In the rows, 128 means zero.
A single turn carries every row of the set below to another of its rows. Some are shown first; where does it send the rows asked next?
savoz: [127 144 123 148 147 148 117 123 146 147 134 143 108 137 124 106 124 114
 117 139 165]
tigaz: [115 131 125 148 138 107 146 110 129 168 136 124 122 119  97 124 105 149
 105 137 149]
sulu: [111 151 135 135 123 119 135 144 146 136 115 120 106 126 113  97 107 135
 109 179 149]
Nemum: [104 123 169 115 135 154 116 123 135 126 129 140 110 147 106 114 140 151
 111 141 159]
tope: [ 92 119 144 138 130 144 120 117 152 142 136 125  71 138 125 120 103 151
  92 133 137]
teme: [123 147 143 157 137 112 118 132 122 135 119 121 125 136 151 137 115 170
 102 123 115]
zoto: [121 143 123 143 150 124 124  97 132 158 152 129 106 136 111 124 140 159
 126 136 151]
mufir: [105 126 136 114 163  96 134 140 130 138 111 118 116 115 127 105 106 144
 100 110 145]
Sok: [ 96 125 170 137 127 139 128 122 122 125 111 140 135 136 107 123 116 156
  87 150 155]
gisez: [121 151 123 155 136 124 105 131 121 142 125 135 135 116 119 120 104 126
 102 154 156]
lar: [118 131 139 135 122 141 144 135 155 130 119 133 120 142 124 124  82 171
 114 134 144]
Zaled: [121 138 154 143 144 120 115 125 128 138 121 136 138 141 141 121 161 169
 112 127 142]
kenol: [111 159 149 129 135 120 126 142 114 128 116 115  98 142  89 112 110 147
 110 162 130]
Neso: [ 96 140 125 139 130 114 154 120 145 151 115 129  92 141 103  97 127 157
 104 161 145]
niti: [110 138 122 142 142 119 115 125 129 138 123 115  92 148  92 118 127 171
 115 173 134]
nuvu: [109 132 149 124 165 110 152 123 141 129 115 124 106 122 149 100 119 128
  99 116 150]
sug: [125 161 140 140 140 127 120 119  85 135 138 137 103 136 119 133 123 139
 114 139 131]
mipet: [109 111 156 162 141 119 110 137 129 145 111 115 119 127 132 133 110 137
  77 134 127]
fubu: [ 83 144 144 141 120 126 109 112 127 131 135 126  92 122 136 122 112 168
  85 147 133]
non: [108 133 155 137 142 129 108 127 145 146 131 129  96 135 153 107 158 134
 100 122 140]
vike: [123 101 156 135 141 122 134 148 145 156 113 121 131 139 112 123 119 145
 104 116 142]
Kotun: [124 127 144 136 181 115 106 125 118 111 122 107 113 128 139 133 116 152
 108 134 134]
pevo: [119 154 140 120 121 137 119 132 144 123 136 136 118 136 136 120 113 183
 130 140 146]
Miz: [124 151 129 154 143 141 122 126 149 121 120 124  98 154 120 112 121 147
 119 181 145]
mator: [116 110 134 122 167 101 113 144 117 126 115 113 122 114 130 124 112 146
 107 137 143]
goviv: [126 130 149 126 136 126 136 146 153 153 130 122  93 140 142 114 120 141
 117 100 127]
gir: [116 119 132 135 173 122 142 115 140 123 114 136 111 138 157 108 139 144
 108 125 155]
Nazu: [120 132 128 142 186 122 118 112 128 117 115 127 111 146 143 121 131 163
 111 117 139]
gipun: [112 162 147 144 143 138 153 118 131 127 111 134  89 165 106 104 125 143
 108 153 137]
Totus: [123 139 141 138 138 134 155 123 110 152 129 142  93 139 113 121 106 113
 107 124 139]

mipet turns into teme
lar turns into Sok
zoto turns into savoz
Now these:
mator turns into Kotun
Neso turns into sulu

